A single turn carries every row of the set below to another of its rows. Some are shown first; where does it send the rows asked next?
K_861: [ -7 -11  -2  -2   5  11   0   3   2  -8  -2 -19  16   7   2   7   0  -1
   6  -2  -2  -2  -3   4   6  13  -8   3   1   8  10  -8  -7  -3   6  -2
  16   0 -17  -2 -11  18  12  -9   9   8   8  -7]
K_409: [-14  -9  -4 -13   9  13   0  -1   8 -11   1 -12   5   6  -4  -1 -15  -6
   4  -8   9  -1  -3  14   0  -1   5  -5   4   4  11   0   2 -10  -6   1
  15 -13  -8  -9  -6   9   7   8   6  -2  10   2]
K_353: [  9   8 -11  -4   9   2  -2   3  -6  10 -11 -14  -3 -10  13   7  -7  -8
  -3   5   9 -14 -16   5 -10  12   3   6   1   3  -5  10  -3   1   5  -3
  -6  -4  -3  13  -4   8  -7   5   3  -5  -3  -6]
K_663: [  4   7 -13  -3  11   1  -5   2  -8  10 -10 -14  -5  -9  14   5  -9  -8
  -2   3  10 -12 -13   6  -3  16   1   0   2   4  -7  10  -4   5   3  -3
  -5  -6  -7  16  -3   4  -3   3   2  -5  -6  -4]
K_516: [ -8  -1   8  -7   8   7  -5  -8  -2 -10  -4 -18   3  -2   8  -3  -5  -5
  -5  -5  -4   6  -2   6   2  28  10   0   0   1  -3   7   4 -21  11  -3
  17  -6  -8  -6  -4   6  12   0   6   2  -8  -1]
K_613: [  4  11  -9  -2  14   3  -2  -2  -9   8 -15 -22  -4 -10  13   4  -9  -7
  -2   5   9 -14 -14   3 -11  10   0   2   3   4  -1   8  -3   2   5   1
  -6  -8  -7  16  -8   4  -2   5   2  -5  -5  -3]
K_271: [-12 -13  -2 -12   7  10  -1   2  10  -7   1  -3   5   7   2  -5 -13  -6
   7  -8   6   1  -3  21   6   6  10  -2  -3   5   7   2   4  -6  -4   1
  13  -6 -10  -7   1  12   8   6   6   0   7   0]
K_485: [  6   9 -11   3  12   1  -2  -2  -8   9 -14 -20  -1 -10  11   4  -8  -3
  -1   5   5 -14 -16   7  -9  10   1   2   2   3   1   8  -4   6   7   0
  -9  -6  -8  16  -6   6  -1   3   2  -2  -5  -3]
K_784: [  8  10 -11  -5  10   4  -1   2  -8   8 -11 -16  -3  -9  12   8  -9  -8
  -3   4  12 -15 -16   2 -11   9   2   4   4   3  -3   9  -2  -1   3  -3
  -4  -6  -3  12  -6   8  -8   4   4  -5  -3  -6]
K_228: [ -7  -4   3  -1   8   3  -3  -8   0  -8  -3 -27  11  -3   1  -1  -3   2
  -6  -3  -7   6  -6   9   1  21  12  -4   1   1   5   5  -5 -17  15 -10
  10  -7  -8  -7  -6  13  16  -8   4   6  -1  -2]
K_835: [  8   9 -12  -4  11   5  -1   2  -7   9 -10 -20  -2  -9   9   9  -8  -7
  -3   5  11 -16 -17   3 -13   7   0   3   6   3  -1   8  -5   0   6  -3
  -6  -7  -3  12  -7   7  -7   5   3  -5  -1  -6]
K_329: [ -9  -2   3  -3  11   7  -3  -9  -2 -11  -4 -31   8  -3   0   1  -5  -1
  -7  -2  -2   4  -4   3  -4  18   9  -5   5   0   6   3  -5 -21  13  -8
  13 -11  -7  -8 -10   9  14  -4   6   4  -1  -1]
K_174: [ -5  -7  -4  -4   5   7  -1  -9   7  -9  -3 -35  14  -1   3   8 -12 -12
   1  -9  -1 -11  11  19   1  -1  -1  14   5   6  10  -4 -10  -9   4  -1
   4 -19 -15  -5  -3   6  10   4   0   2   7   4]
K_459: [  5   9 -10   1  11   1  -2  -1  -8   8 -15 -18  -3 -10  14   3  -7  -4
  -1   5   6 -13 -15   7  -8  12   1   4   0   4  -1   8  -2   6   6   2
  -7  -6  -7  16  -5   6  -2   3   3  -4  -6  -4]
K_791: [-10  -8  -1  -8   8  16   1   2   1 -10  -2 -23  14   6   2   7  -3  -6
   4  -2   1  -5   0  -2   2  10 -13   1   6   9  11 -11  -6  -9   4   0
  18  -4 -15  -3 -13  14  10  -6  10   6   8  -5]
K_797: [ -8  -3  -1 -11   6  10  -2  -8   5 -10  -3 -32   9  -2   7   6 -14 -20
   1  -9   2 -11  14  14  -1   4  -3  17   6   5   5  -2  -2 -13   0   4
   9 -19 -14  -5  -1   2   8  10   3  -1   3   4]
K_222: [ -4 -14  -5  -7   6  14  -7   1   1  -6  -8 -33  14  10  -7  10  -6  -3
  -5  -4  10  -5   9   8  -7   1  -9   2   8  -1   1  -7 -13 -10   1   6
   7  -7  -7  -4  -3  23   2   0   7   4   0   2]
K_717: [ -3 -13   1 -11   4  13  -9   4   0  -2  -8 -16   6  11   5   4  -5 -10
  -3  -5   8  -4  13  12  -3  15  -7   7   3   1 -11  -2  -2 -10  -3  13
  15   1  -7   0   4  21  -1   7   8   0  -7   1]
K_190: [ -6  -5   5  -2   8   3  -5  -8  -1  -8  -4 -19   6  -1   7  -4  -2   0
  -4  -4  -6   8  -5  10   4  27  13  -1  -2   1  -1   8  -1 -16  14  -6
  14  -4  -8  -5  -2  11  14  -4   5   4  -6  -3]
K_733: [ -6  -8  11 -18   6   4  -1   4  -6   1  -3 -16   1   1  -1  -2  -1 -18
   1  -2   5  -9   6  10   4  12  14  13   9   4   3  -2   0  -3   2  -1
   3 -22 -18  -7  -8  15   5  -2  15  -3  -4  13]
K_522: [-11 -14  -4 -10   7   8   0   2  10  -8   2  -8   9   7  -2  -4 -13  -2
   5  -7   4   1  -5  23   4   2  10  -3  -2   6  10   1  -1  -4  -3  -2
   9  -9  -9  -9  -1  12   9   2   5   2  10  -1]
K_549: [ -5 -11   9 -15   4   1  -1   4  -5   4  -3 -18   5   2  -2  -2   0 -13
   2  -1   2 -10   4  14   5  12  18  12   7   3   6  -2  -3   1   5  -3
   0 -21 -18  -7  -7  18   7  -6  15  -1  -3  12]
K_439: [-13 -12  -5 -11   8  11   1   0  10 -11   2 -14   9   5  -4  -1 -13  -3
   4  -7   6  -1  -4  18   2  -2   6  -5   2   5  14  -1  -2  -7  -3  -2
  12 -12  -8 -10  -4  13   8   4   6   2  12   1]
K_420: [ -5 -11   0 -13   7  16 -10   2   0  -7  -8 -27   8  10  -1   8  -7 -10
  -4  -6  11  -6  14   5  -8   7 -11   4   8   0  -6  -5  -4 -14  -5  10
  15  -6  -6  -3  -1  19  -1   7   8   1  -3   2]
K_30: [  4  10 -12  -4  13   2  -4   1 -10   8 -11 -17  -5  -9  11   7 -11 -10
  -2   2  12 -12 -13   1  -7  13  -2  -1   5   4  -7  10  -4   1   2  -4
  -4 -10  -8  16  -6   3  -3   5   2  -7  -4  -3]
K_972: [ -9   1   7  -8  12   8  -4  -9  -3 -12  -4 -26   4  -4   4   0  -6  -6
  -6  -3  -2   4  -1   0  -3  22   7  -4   6  -1   0   5   1 -24   9  -3
  17 -11  -7  -7  -9   6  12   1   6   1  -6   0]
K_12: [-11  -6   2 -10   9  17  -1   2  -1 -10  -3 -16  10   7   5   6  -3 -11
   4  -3   1  -3   1  -4   3  14 -14   3   5  10   5  -9  -1 -11   0   4
  23  -3 -16  -1 -13  11   9   0  10   3   5  -5]
K_151: [ -6 -12   0  -3   4  10  -2   5   2  -4  -3 -10  14   7   8   4   1  -5
   6  -3  -4   0   0   8  10  19  -7   6  -2  10   6  -7  -3  -2   6   1
  19   4 -18   0  -6  17  11  -7  10   7   4  -7]
K_466: [ -6 -10  11 -15   5   1  -2   5  -6   4  -4 -15   2   2   1  -3  -1 -17
   2  -2   3  -9   5  13   6  14  17  13   7   4   2  -1   0  -1   3  -1
   2 -21 -19  -7  -6  16   6  -4  15  -2  -5  11]
K_869: [  5  10 -12   1  13   3  -1  -2  -8   7 -15 -23  -1 -10  10   5  -8  -4
  -1   5   8 -15 -15   5 -10   8   1   1   2   2   1   8  -5   4   6   0
  -9  -8  -7  15  -7   6  -2   2   2  -3  -4  -2]
K_311: [  4   6 -15   0  12  -1  -3   1  -8  10 -12 -21   1  -8   8   7 -10  -3
  -4   3   9 -12 -16   5  -6   9  -1  -2   5   3  -1   8 -10   5   4  -7
  -9 -10  -9  15  -7   5  -1   0   2  -3  -1  -3]
K_287: [  8   8 -13  -2  10   2  -2   2  -5   9 -11 -19  -1 -10   8   9  -8  -4
  -3   5   9 -15 -18   5 -12   7   3   3   5   2  -1   7  -6   1   6  -6
  -9  -6  -2  11  -6   9  -6   1   3  -4  -1  -6]
K_158: [  3   9 -13  -3  14   1  -3   0 -10   8 -10 -22  -2  -9   8   8 -10  -7
  -4   4  12 -14 -14   1  -8   9  -2  -3   7   4  -2   7  -7   1   3  -5
  -7 -12  -8  14  -8   3  -4   2   2  -4  -1  -3]
K_266: [ -6  -5   1 -10   4   7  -4  -8   6  -8  -4 -21   7  -1  13   3 -13 -21
   3 -10  -1  -9  14  19   4  11   0  20   1   5  -2   1   1 -10  -1   5
  11 -13 -15  -2   2   2   8  11   3  -2  -1   2]
K_982: [ -3 -11  -4  -1   1   3  -3  -8   8  -5  -3 -29  15  -1   7   6 -10 -10
   2  -8  -6  -8  10  27   6   4   5  18   0   6   8  -1 -10  -4   5  -4
   2 -13 -17  -3   2   9  11   0   2   5   5   2]
K_168: [ -2  -9  -1  -6   1   3  -3  -8   8  -4  -3 -20  10   0  13   2  -9 -15
   3 -10  -5  -8  12  29   9  11   5  20  -4   7   1   1  -2  -4   3   1
   6 -10 -17  -2   6   8   9   5   2   2  -1   1]
K_175: [ -7  -8  10 -17   7   4  -1   4  -7   2  -3 -21   3   2  -5   0  -2 -18
   1   0   4 -10   7   7   3  10  13  11  11   3   6  -4  -2  -4   3  -1
   1 -25 -18  -8  -9  16   7  -2  14  -3  -3  13]
K_929: [  0 -19  -2  -5   1   8 -10   4   2   0  -6 -18  12  12   3   5  -2  -2
  -1  -5   6  -3  10  19   1  14  -1   8  -1   1  -9  -1  -7  -2   1   8
   9   4  -8   1   6  26   2   0   8   4  -6   0]
K_470: [  4  12  -9  -1  13   2  -2  -1  -8   7 -14 -19  -4 -10  14   3  -8  -7
  -2   5   8 -14 -14   5  -9  12   0   2   2   3  -3   9  -1   3   5   2
  -6  -7  -6  16  -5   5  -2   4   2  -5  -6  -3]
K_480: [ -6  -9   8 -15   7   2   0   4  -4   2  -3 -22   6   0  -4  -1   0 -13
   1  -2   4 -10   4  10   3   9  15  12  10   3   8  -3  -5  -2   5  -4
  -1 -24 -20  -8  -9  16   8  -5  15  -1  -2  12]
K_653: [ -1 -18  -4  -1   4   7  -8   4   3  -2  -5 -28  16  10  -5   8  -4   1
  -3  -4   6  -4   8  17  -2   6  -3   4   3   0  -1  -4 -14  -5   3   3
   5  -1  -8  -2   2  26   3  -4   8   8  -2   2]
K_293: [ 10   7 -12  -3   9   1  -1   3  -5  10 -11 -16  -1  -9  11   7  -7  -5
  -3   5   8 -14 -17   7  -9  10   5   5   2   2  -1  10  -5   3   5  -5
  -7  -3  -5  13  -3  10  -8   2   3  -3  -3  -7]
K_724: [-13  -9  -1 -14   9  13   0   0   8 -10   1  -6   5   5   0  -4 -14  -8
   5  -7   8   0  -2  16   2   5   7  -3   1   5   7   1   5 -10  -6   3
  16 -10  -8  -9  -2   9   7   9   6  -2   7   0]
K_137: [ -9  -8   3  -9   5  13  -1   3   1  -7  -3  -9   9   7   9   3  -1 -11
   6  -5   0  -1   1   1   7  21 -10   5   0  10   1  -6   1  -7   2   6
  23   3 -17   1  -8  14   9  -1   9   3   1  -6]
K_650: [  6   6 -14   0  11  -1  -5   1  -7  12 -11 -16   0  -8  12   7  -8  -4
  -2   3  11 -10 -15   8  -2  14   2  -2   2   5  -4   9  -7   7   5  -6
  -8  -7  -8  16  -4   6  -2   0   2  -3  -3  -3]

K_30 turns into K_663
K_287 turns into K_835
K_12 turns into K_137
Where do these go?
K_168 turns into K_982
K_222 turns into K_420
K_409 turns into K_724
K_228 turns into K_329

A single turn carries every row of the set below to another of its rows. Some are shown first; where does it send the rows asked next?
K_352: [ -4  10  -6   0   3   9   7 -11  -2  12  -1  -9 -13  -2  -3  -1   1   0
   5  -1  -8 -18   5 -12  -3]
K_397: [ -4  -6   2   4  -8  10  -2   0   4  25 -12  -8  -1  -6   0   7   8  10
   5   0  -6  -6   5   1 -17]
K_798: [-12   2  14   9   1  -5  -2   0   1   8  -1  -9 -10  -4  12   5   6   5
  -7  -1  -1 -13 -14  -2  -6]
K_45: [  2   9   8   6  -8  -9  -9  -1  -1  12  -9  -7 -12  -6   3   2   4   0
  -8 -11  -5  -7 -18   4  -8]
K_987: [ -3   1 -15  15  -5   6   3   8  -1  11   3   1  -6  -9  -9  13  11   6
  -2  -5  -4   4  -3 -11 -18]
K_725: [  6  -8  -2   6  10  -8   5   9   6   8  -1  -6 -19  -9  -1   2   8  -5
  -1 -14  -9  -4 -11 -15  -5]
K_262: [ -1  10  -7   4 -10   4   8  -1   5  15  -4  -9 -11   3  -3   4  17   4
 -14  -6  -3  -9  13   0  -1]
K_332: [  5  -7   8   5   7   4  11   9   2  13 -10 -10 -15 -12  -2   3   4  -4
  -2  -6 -11   0 -14 -12 -10]
K_853: [  4  -4  -5   1 -12   0 -11  -3  15  17  -4  -9  -2  -2   3  -5  13   2
   3  -8   0  -6  11  -1 -11]
K_448: [ 15 -10  11   9   2   2   3  11   3  18  -9  -8  -8 -12   2   2   1 -11
  -2  -9  -4  -3  -5  -5  -5]
K_815: [ -5  11   4  -3  -1   5   3  -4   2  17  -1   3 -11   1   3  -3   8  -1
   7  -8   0   7 -10 -15   3]
K_975: [  6   6   4   7  -6  17  -8   0  -6   9   2   2 -18  -7   9   7   0   1
 -11  -8   1  -3  -3   4  -3]
K_130: [  7  -9   5  11   0  -3   3   7   6   4   0 -12  -6 -14   2   3  13   0
  -7 -20 -11  -1  -3 -13  -4]
K_990: [ 15 -12  10   8   0   2  -1  15   3   6  -4  -7  -9  -5   7   6  11   0
  -4  -7 -11  -4   1 -10  -6]
K_913: [  7  -4  -6  16 -12  13  -7   0   4   8   4  -4  -3  -6  -6  -3  -1  -1
  -1  -2   0   4  -3  -8 -15]
K_35: [  5   1 -12  16  -6   7  -1  14   5   3  10  -4 -13  -3  -4   2   8  -2
   1  -3   3  -5   3  -3 -16]
K_88: [  3  15   1   5  -6   9  -3   9  -7   6   4  -2 -16  -6   5  10  12   5
   1 -22  -4  -5   4   2  -4]
K_336: [ -4   2 -16   1  -2   6   3 -12  11  14  -1  -6 -12 -21  -3   0   6   2
   0  -5  -8  -9  -5  -3 -14]
K_465: [ -4  15  -2   3   4   1   2   5  -1  20   6  -1  -9  -1   4  11  14   8
   4 -20  -2   2  -2 -10   1]
K_637: [ -1  -3  -4   9   3  10  -2   6   4  14   2  -8  -5   5  -4   5   3  -1
   2   6   5   2   0 -17 -19]
K_727: [  9  15   4   4   1  -2   2  -1   2  16   0  -6   4 -12  13  10  11   4
  -3  -1 -10  -6 -12  -6  -1]
K_256: [ -6   1   0  11   0  10   4  -7  -2  24   1  -8 -10  -1  -4  -2  -5   7
   1  -1  -2 -17   3   0   1]
K_967: [ -4  -2  -9   0   4   5   1   3   5  21  -6  -3 -16 -11   0   4   4  -2
  12   2  -1 -17   2   3 -17]
K_880: [ 10  20   6   0   1  -5   0   9   4  14  -4 -15 -10  -2   8   7  12  -1
  -4  -5  -5 -10 -10   2 -10]
K_92: [ -4   6  10   1   0  17   1  -2   3  12   2  -4 -17  -1   8  -3   1  -7
  -6  -1   9   1  -6  -6  -1]
K_582: [  1   3  -1   8 -15   5   1   0   0  18  -7  -1 -15   5  -6  -5   6   7
  -3  -2  -5 -12   7   6   2]
K_860: [ -2  -1 -13  -1  -1   4  -3  -4  18   7   3 -10 -13  -4   5   0  18  10
  -6   1  -8  -7   3  -6 -14]
K_500: [ -1   3 -11   8  -5   0   0   5   0  13  -2   0  -4  -4 -11   3   7 -11
  10  -7   4   1   0 -16 -18]
K_799: [  3  11 -15  -1  -1   1   2 -14   1  15  -1  -3 -10  -3  -3   7  10  -1
 -10  -6  -8 -11   8 -11   1]
K_576: [ -1   9  10   4  -2  -7   0  -1   2   5   1  -2  -2 -11  13  -1   8  -5
   8  -2  -4 -14 -10  -7   1]

K_88 turns into K_465
K_725 turns into K_332
Where do these go?
K_336 turns into K_967
K_262 turns into K_799
K_45 turns into K_880
K_35 turns into K_987

